(in the rows, 128 means zero)
The rows of D fall into several groups, and each row is roughly a mix of its group's hidden directions; some rows fit no group.
D, 152 rows:
[[134 123 112  74 122 105 128 156 119 102 165]
 [120 142  83 115 118 103 147 165 166 111 132]
 [ 93 118 117 126 120 102 152 162 105  84 144]
 [110 135 136 118  92  97 107 135 151  95 170]
 [118 123 123 133  81  75 146 151 131 138 151]
 [142 159 121 154 146 144 108 123 104 176  99]
 [ 88 110 123 109 120  89 121 110 132 160  92]
 [ 90  96 141 163  93 132 112 132 104 126 101]
 [101 105 150 147 110 134 119 122 117 141  66]
 [134 118 104 141 175 146  87 128 117 133  90]
 [122 121 158 140  90 134 171 162 157 120 136]
 [124 130 130 136 103 170 163 140 152  95 162]
 [130 110 122 123 117  95 171 125 142 115 181]
 [111  98 152 103  87 137 151 135 164 105 119]
 [166 133 119 146 130  79 107 129 133 120 171]
 [175 166 116 134 150 148 105 139 133 127  93]
 [148 117 137 106 119 111 111 122 172  80 154]
 [117 140 110 114 155 144 127 143  78 132  82]
 [118 150 123 123 101 102 159  94 134  96 166]
 [153  87 125  94 144 141 177 144 119 126 125]
 [106 128 134 158  93 127 179 107 121 159 131]
 [113  97 107 116 122 109 125 108 137  85 175]
 [127 147  85  88 157 100 136 131 154 114 146]
 [153 129 124  72 118  98 114 113 123 117  93]
 [ 98  95 163 110  99 144 148 116 141 103 102]
 [ 85 142 103 106  88 145 124 155 114 120 104]
 [105 124 106 114  75 111 156 129 159 104 133]
 [154 110 132 124 182 174 146 123 130 117 116]
 [137 122 152 157 127 170  98 134 124 154  87]
 [150 131 144 151 115 122 114 109 138 138 194]
 [120 122 116 109 153 162 111 125 119 182  96]
 [114 131 106 148  73  86 126 134 145 129 148]
 [122 131 117 110 163 103  82 143 105 137  92]
 [108 127  67 112 125 106 136 138  90 134 140]
 [ 87 126 132 129 113 149 178 116 126 164 147]
 [117 123 138 141 120 147 126 147 109 198 116]
 [105 143  83 152 103 106 125 122  96 156 114]
 [136 123 161  98 108  99 120 139 177 107 145]
 [ 95 125 123 133  94  66 129 114 139 129 114]
 [172 103 159 126 129 167 154 131  99 117 129]
 [122 120 131  88  96 113 123 145 169 103  95]
 [108 118 160 138  96 147 184 127 135 106 130]
 [103 108 152 104 101 116 151 135 145 151  81]
 [123 113 129 128  85 111 130 123 175 103 165]
 [105 123 134 134 146 123 142 125  81 171  90]
 [145 113 157 158  72 138 136 124 125 152 151]
 [154 147 106  84 169 130 121 159 146 116 121]
 [163 148 175 123 104 151 127 161 126 108 141]
 [182 128 144 122 138 145 108 162 157 112 146]
 [134 122 141  91 107  84 108 130 166 107 148]
 [152 138 118 110 196 151 120 124 112 127 132]
 [130 122 139 125 102  79 104 106 145 155  91]
 [117 127 126 130 104 141 199 127 130 121 154]
 [ 94 143  92 149 136 151 152 135  98 163 139]
 [128  97 173  88 132 124 130 128 144 104 163]
 [158 158 122  93 168 145 114 162 136 113 124]
 [113 138 172 122  93 101  88 114 126 128 152]
 [153 133 150 117 143 131 145 113  94 156 180]
 [111  93 126 145 117 152 187 138 110 125 142]
 [158 140 102 139 135  91  87 120 116 166 129]
 [145 124 102 123 124 152 133 122 159 116 190]
 [134 113 162  66 123 135 141  99 131 145 122]
 [140 146 135 138 137 137 118 139 126 193  90]
 [166 119 167 135 124 146 103 108 153 111 164]
 [156 115 106 164 156 168 145 107 125 124 100]
 [133 166 138 130 126 141 116 149  84 169 103]
 [108 140 125  94 124  89  97 134 159 106 159]
 [144 155 112 121 104 116  81 143 129 114  84]
 [ 87 129  90 127 118 102 141 138 134  98 167]
 [165 138 134 130 166 183 119 138 108 140 129]
 [163 135 136 134 139 150 115 132 168  76 142]
 [139 150 127 141 101 155  87  92 102 138 154]
 [187 128 113 142 164 137  96 115 136 118 122]
 [164 133 127 126 137  98  79 133 114 156  98]
 [ 84 128 121  99 168 151 143 116 103 148 110]
 [155 118 116 166 159 141  98 109  94 147 110]
 [129 151 120 114 139 158  93 144 167  85 127]
 [166 129 161  96 123 115 126 148 175 112 121]
 [124 117 136 127  90 127  94 136 179  95 135]
 [148 117 129 102 166 152 139 128  81 155 109]
 [ 82 118 116 146 166 157 109 139 100 140 111]
 [183 128 142 139 112 126 112 155 156 106 157]
 [135 129 148 149 125 170 184 100 132 134 130]
 [155 113 141 117 114  83 142 152 137  87 153]
 [139 125 120 122  85 104 114 124 179 102 152]
 [136 115 137 152 107  86 136 126 103  82 154]
 [145 130 126 138 147 129 122  84  85 148 168]
 [ 98 113 113  86  97 105 164 141 148 115 125]
 [130 111 176 137 143 179 140 109 151 136 131]
 [112 109 108 131 156 121  84 162 116  88 129]
 [107 171 113 150 140 130 103 104 132  92  97]
 [ 71 132 111 124 114 102 112 124 110 126 167]
 [ 83 137 111 169 129 107 149 118 115 163 111]
 [140 148 140 163 149 164 157 121  90 154 127]
 [113 122 123 132 153 155 158 159 122 106  77]
 [106 164  98 106 164 149 125 122 133 102 159]
 [152 125 146 142 116 183 168 133 130 123 156]
 [ 78 119 148 125 117 158 174 119 134 126 108]
 [147 125 137 135 144 111  58 134 131 126 154]
 [122 133 142 130 149 160 123 114 117 172  77]
 [111 108 104 154 149 160 163 118  89 145 120]
 [104 109 120 116 163 153 140 131 129  90 173]
 [ 75 153  89 112 147 114 132 108 125 128 108]
 [137 128 119 131 172 168 143 129  88 152 104]
 [ 99 110 174 118 128 152 163 149 107 142 147]
 [ 97 132  98 158 165 133 113 132  92 148 105]
 [116 123 144 158 121 153 104 112 123 141  68]
 [119 103 161 113 102 156 117 114 170 111 157]
 [130 131 124 122 154 164 132 134 104 187 150]
 [106 129  85 137  83 109 104 110 133 100 142]
 [102 116 138  98 100 111 179 117 125 154 145]
 [123  96 137 153 143 112 113 102 159 126 179]
 [106 125 105  90 102 112 146 158 137  99  95]
 [115 102 133  95  98 135 134 132 166  81 121]
 [130 169 143 104 143  89  90 147 132 105 135]
 [124 114 136 125  84  82 135 110 164 107 144]
 [121 141 159 142 130 121 124 116 111 157  65]
 [ 98 132  95 108 114 127 112 146 120 107  73]
 [136 123 155 156  86 174 118 114 142 115 148]
 [146 133 149 123 148 161  99 143 156 109  82]
 [154 144 130 127 121 154 191 115 106 117 113]
 [114 128 160 149  64 129 142 111 140 113 131]
 [108 129 171 156  91 135 119 134 127 110  86]
 [135 144  82 120 122  94 104 127  82 112 131]
 [131 133 154  84 120 101 179 135 139 119 148]
 [ 94 143  91 145 113 130 166 119  92 148 139]
 [147 137 115 116  88 106 127 161 148  80 136]
 [162 134  96 115 164 117 107 151 143 101 159]
 [136 158 155 145 129 140 106 122  99 172  92]
 [178 121 122 127 136 143  97 158 163 111 147]
 [107 129 116 146 103 110  79 140 173 125 113]
 [101 151 126  74 140 124 169 119 145 119 142]
 [184 131 153  89 140 133 108 138 138 103 131]
 [ 76 119 108 128 128  81 147 133 100 126 128]
 [124 118 116 152 121 108 134 122 126 124 201]
 [157 137 129 159 161 166  94 129 104 149 121]
 [105 123 145 133  80  90 148 121 155  99 123]
 [146 146 135 156 107 113 113 122 116 177  87]
 [ 80 121 110 113  97 132 142 153 154 114  96]
 [125 123 128 126  86 102 133 118 174  93 155]
 [169 153 161 102 149 136 110 146 149 138  99]
 [124 125 138 136  75  88 138 115 165 108 137]
 [158 117 159 143 109  90 135 102 113 164 109]
 [151 129 141 138 119 128 134 138 195  95 125]
 [112 120 139 121  85 107 142 134 150  77 150]
 [147 131 117 140  85  88 140 117 144 108 168]
 [138 106 117 114 158 167 153 141 106 123 173]
 [173 118 148 117 171 169 127 119 116 133 142]
 [124 116 108  87  92 114 108 127 127  79 140]
 [127 136 130 150 146 129 137 125  80 179 100]
 [127 158 136 125  84  98 118 148 110 167 106]
 [152 165 146 133  92  93 154 114 149 117 147]]

Each list below has two rows that fit no group; the rest each fit one group, if only roughly. Name those rows in the order they come.
  j_491: [162  97 159 107 130 176 152 121 133 140 132]
  j_414: [151 120 108 132 135 138 155 129  89 169  88]
  j_632: [122 150  86 148 132  91 118 126 128 103 171]
  j_968: [101 105  93  95 138 103 137 120  88 150 137]
  j_376: [134 143  96 108 102  92 119  97  95 142 153]
  j_980: [ 83 112 101 130 150 135 125 105  90 162 128]
  j_987: [130 142  82 130 104 108 158 101  95 114 147]
  j_198: [143 104 157 129 156 158 134 104 111 161  92]
  j_704: [131 108 154 139  95  76 119 117 148 146 154]
  j_784: [127 146  98 159 136 158 165 121  99 163 131]

j_704, j_784
  j_388: [ 98 118 132 130  82 157 173 131 152 127 125]
  j_357: [102 123 165 124 137 172 140 117 107 165 106]
  j_190: [143 124 133  99 108 106  85 135 170 117  98]
  j_760: [102 125 120 186 135 157 130  96 111 140 117]
  j_511: [140 132 136 170 117 150 144 107 138 185 120]
  j_58: [114  99 145 117 136 118 139 140 110 167  74]
  j_740: [106 150 128 177 126 161 113 118 120 160 101]
  j_781: [143 109 141 124 132 152  99 141 123 137  64]
  j_694: [154 130  91 135 172 167 139 125 100 118 116]
  j_43: [160 110 181 146 105 139 114 137 138 107 103]
  j_747: [123 151  96 131 165 101  83 137 104 139 115]
  j_341: [157 151 108 142 124  94 125 126 133  99 179]
  j_156: [126 161  98 162 128 115 105 145  85 148 145]

j_511, j_781
  j_679: [103 111 144 124 121 149 187 159 110 129 139]
  j_84: [159 124 138 129 113 143 164 149  87 151  94]
  j_94: [ 95 115 128  96 123  96 111 118 121  80 104]
  j_931: [ 97 117 136  88  85 154 152 144 140 111 126]
  j_305: [147 118  92 122 166 171 154 128 117 152 141]
  j_477: [128 114 125 112  87 107 155 140 146 123 181]
  j_206: [106 131  82 125 133 122 136 113 121  98 180]
  j_896: [128 130  89 165 125  86 169 122 127 126 142]
  j_439: [167 128 133 120 173  98  88 126 106 131 128]
  j_779: [ 95 140  95 139 144 112 133 132  86 171 121]

j_94, j_305
  j_116: [132 116 159 122 138 165 119 101 143  88  92]
  j_859: [131 130  95 165 172 109 141  99 104 144 132]
  j_518: [165 140 131 157 153 106  83 109 117 152 136]
  j_837: [149 129 129  89 130  85 163 138 153 101 141]
  j_956: [ 93 129 164 108 136 140 139 144 117 128  73]
  j_154: [118 139 131 118 140 150 160 103  79 168 130]
  j_294: [ 95 119 101 126 114  94 175 111  98 134 123]
  j_332: [138 131 129 114 167 149 129 158 110 114 182]
  j_797: [ 99  99 155 131  83  97 146 115 109 145 141]
  j_822: [176 142 157 127 135 134  94 136 150  92 118]
  j_906: [157 129 112 100 113 114 120 152 150  82 162]
  j_438: [146 139 182 153 130 129  96 133 128 167 120]
  j_130: [ 94 144  88 155 107  96 124  94 117 120 140]
  j_236: [ 87 120  86 110 147 111 115 143 105 161 119]
  j_510: [117 138  82 108 146 140 148  84 133 116 159]

j_294, j_438
  j_384: [113  89 158  88 160 143 156 129 113 143 127]
  j_821: [161 150 159 147 124 131  96 114 172 119 105]
  j_109: [110 142 113 178  84 111 105 128 118 139 147]
  j_593: [106 125 148 143  70  96 104 120 140 110 125]
  j_706: [141 132 121 168 130 150 169 136 128 161  89]
  j_317: [ 81 159  96 123  98 104 139 139 105 116 132]
  j_29: [ 79 112  98 139 100 142 166 114 127 118 142]
  j_609: [118 149 115 181 110 116 102 118 155 160 117]
  j_806: [117 163 137 154  91  99 109 133 140 158  98]
  j_164: [102 147 121 165  98 161 166 126 125 155 118]
  j_194: [120 133 101 115 129  75  83 127 147 107 132]

j_593, j_317
  j_211: [158 156 150 129 100 111 111 155 173 115 116]
  j_575: [ 82 131  98 101 159 100 138 141 107 147 116]
  j_529: [146 156 109 109 106 118 134 103 174 106 160]
  j_753: [169 152 125 145 133 148  94 118 152  86 136]
  j_583: [119 132 107 178 120 108  83 128 114 111 103]
  j_229: [102 121 111 115 158  99 145 160  87 140 151]
  j_76: [102 137 116 119 135 105 187 122 130 117 166]
  j_668: [113 115 160 131  77 124 147 109 150  95 110]
  j_207: [ 82 146 123 110 115 105 102 161  96 116 113]
  j_650: [135 116 183  90 121 144 140 130 159 148 141]
  j_566: [ 87 141 113 129  91 148 171 109 122 150 120]
  j_911: [131 114 117 129 111 116  73 107 152  89 146]

j_76, j_207
  j_634: [174 141 156 112 151 142  99 131 161 109 111]
  j_778: [102 133 118 100  91  77 117 142 136 123 155]
  j_707: [181 123 169 121 121 151 106 122 156 124 112]
  j_561: [165 160 129 111 142 150 133 166 100 149 105]
  j_936: [168 133 164 139 115 123 121 122 179 102 120]
  j_556: [137 121 142 153 123 170 178 145 103 145 115]
  j_967: [110 135  89 138 107 106 137 133 142 110 183]
  j_966: [151 115 111 137  89 127 153 152 144  85 155]
  j_123: [151 105 125 136 155 151 135 105 140 136 187]
  j_843: [114 125  97 125 174 109  97 127  92 130 102]
  j_460: [141 106 125 153 137 165 116 113  87 150  92]
  j_168: [129 130 147 120 154 131 104 131 101 157  70]
  j_495: [128 108 123 101 121 109  93 160 157  84 137]

j_123, j_460
  j_910: [ 96 142 135 140 155 173 102 119 113 122  90]
  j_833: [ 97 121 142 137  84 153 140 146 121 105  87]
  j_498: [120 143 119 174 108 152 163 144  95 146 109]
  j_688: [145 115 160 100 122 107 104 118 160  96 162]
  j_272: [172 143 147 125 157 158  93 119 129 150 103]
  j_237: [114 104 136 113  88 116 158 160 132 120 172]
  j_399: [146 113 170 126 117 148 163 127 142  82 147]
  j_264: [115  88 121  90 115  92 158 131 147 121 152]
  j_869: [140 109 164 123 107 125 128 139 177 111 167]
  j_860: [112 140  82 149 152 151 144 129  98 152 100]
  j_832: [148 148  87 111 152 154 145 127 119 124 175]
  j_160: [173 136 159 114 151 140  99 118  97 142 152]
  j_989: [167 125 134 171 129 144 105 139  96 126 164]

j_833, j_832
  j_845: [137 135 143 109  73 114 145 145 164 126 156]
  j_389: [ 85 142 118 131 114  90 141 110 105 152  93]
  j_219: [137 136 104 124 111 123 141 140 159  63 134]
  j_88: [140 137  83 111 173 153 134 136  95 131 112]
  j_339: [ 95 140  98 129 111 148 176 137  99 120 105]
  j_671: [136 147 123 173  82  88 129 128 123 148 127]
  j_107: [127 141 122 108 129 113  66 131  95 147 150]
  j_98: [131 135 105 179 104 149 155 134  88 129 133]
  j_273: [123 126 146 111 138  96 103 149 135  67 120]
  j_331: [ 99 140  79  97 154 123 158 131 105 117 135]
  j_881: [ 71 110 102  87 115 130 131 128 123 120 109]

j_219, j_331
  j_199: [100 151 100 151 126  83 116 145  94 136 111]
  j_343: [120 114 125 144 174 151 108 113  82 146 109]
  j_251: [153 140 137 123 172 174 100 125 138 126  98]
  j_80: [152 139 164 112  99 167  88 128 137 117 142]
  j_471: [ 80 142 111 156  88 116 144 141 117 129 158]
  j_391: [103 149  87 138 139 110 107 138  98 156  94]
  j_656: [168 146 110 130 163 175 140 144 116 112 115]
  j_270: [182  98 159 127 107 134 150 115 139 125 153]
  j_328: [159 152 134  66 155 143 131 145 134 130 127]
  j_70: [178 138  81 114 144 138 139 152 127 110 111]
  j_905: [145 131 140 145 117 173 126 146 105 144  77]
  j_93: [138 107 155 101 139 137 180 156 112 149 113]
  j_486: [118 136 128 118 107 115 129 114 173  69 127]
  j_383: [113 158 124 146 139 127 104 133 171  88 161]
  j_356: [153 111 130 120 173 136 122  97 121 158  87]

j_328, j_905
  j_440: [114 111 140 128 127 154 104 129 107 127  62]
  j_538: [ 80 110 111 138 141 145 177 119 121 134 104]
  j_520: [113 120  78 125 133  96 144 100 104 139 160]
  j_563: [105 170  98 145 141 147 110 137  90 152 115]
  j_127: [166 158  98 144 143 140 105 108 134 148 165]
  j_948: [112 126 126  92 144 130  81 159 110 125  92]
  j_166: [113 123 111 132 152 163  87 136 140 140  80]
  j_38: [109 150  67 127 159 128 113 136 124 108 149]
  j_596: [151 143 157 162 119 140 148  89 139 164 148]
  j_605: [166 140 132 116 143 103  88 151 144 116 167]
  j_346: [ 83 118 136 126  88  84 134 120 131 155 136]
  j_37: [130 135 143 186  84 119 116 129 105 146 129]

j_440, j_605
  j_776: [122 157 119 153  83  94  97 126 157 119 131]
  j_540: [130 138 139 163 118 136  66 122 114 153 109]
  j_513: [129 128 164 153 163 171 129 128 116 161 147]
  j_449: [139 105 164 103 147 146 109 117 125 151  80]
  j_828: [119 158 112 140 137 149 130 132  75 168 112]
  j_516: [182  99 141 112 149 132 130 131 136 100 161]
  j_662: [116 112 123 140 149 169 172 102  98 108 136]
  j_364: [140 127  96 139 106  83 126 113 140 126 178]
  j_865: [ 92 122 113 143 102  93 157 121 104 133  90]
  j_429: [159 120 167 127 126 130  93 146 175 119 143]
  j_110: [140 112 114 131 180 173 139 123 110 101 135]

j_540, j_865
  j_57: [ 98  94 175 110 123 162 143 139 113 124 108]
  j_579: [134 129 127  99 146 122  92 172 122 107  87]
  j_974: [105 101 113 101 118  90 123 121 153 106 169]
  j_226: [149 134 185 147  89 119 113 124 148 140 114]
  j_393: [140 142  89  89 154 135 133 164 116 102 147]
  j_283: [157 123 141  99 144 131  73 126 154 127  99]
  j_592: [125 144 101 137 163 182 137 122 117 159 142]
  j_691: [182 153 135 154 127 156 114 127 121 164 125]
  j_402: [ 97 139 111 123 103  72 107 120 143 155 122]
  j_99: [158 136 118  93 168 122  93 154 124 116 151]
  j_572: [135 142 167 120 152 128  73  98 133 145 122]
  j_917: [118 121 163  79 146 138 122 121 169 101 128]
  j_716: [145  96 119 111 127 126 158 131 125 108 189]
  j_950: [103 136 110 111 116  96  83 139 152 134  91]
  j_772: [126 116 145 109  94  87 106 126 169 106 107]

j_99, j_917
  j_537: [113 106 175 130 134 115 104  94 161 116 151]
  j_830: [ 76 100 136 149 110 135 142 157 125 130  93]
  j_903: [107 145  98 147 120 122 115 125 108 187 106]
  j_492: [167 109 156  93 130 124  94 113 162 115 121]
  j_478: [158 127 183 122 117 135 127 134 148  89 106]
  j_73: [ 73 115 114 140 106  90 145 130 138 140 103]
  j_276: [136 151 110 138 173 167 113  99 106 149 117]
  j_10: [ 85 150 101 161 114  94 134 123 104 149 123]
  j_560: [ 65 146 130 128 123 119 139 134 130 121  84]
  j_470: [ 92 120  80 127 148 122 146 137  97 145 157]

j_830, j_73
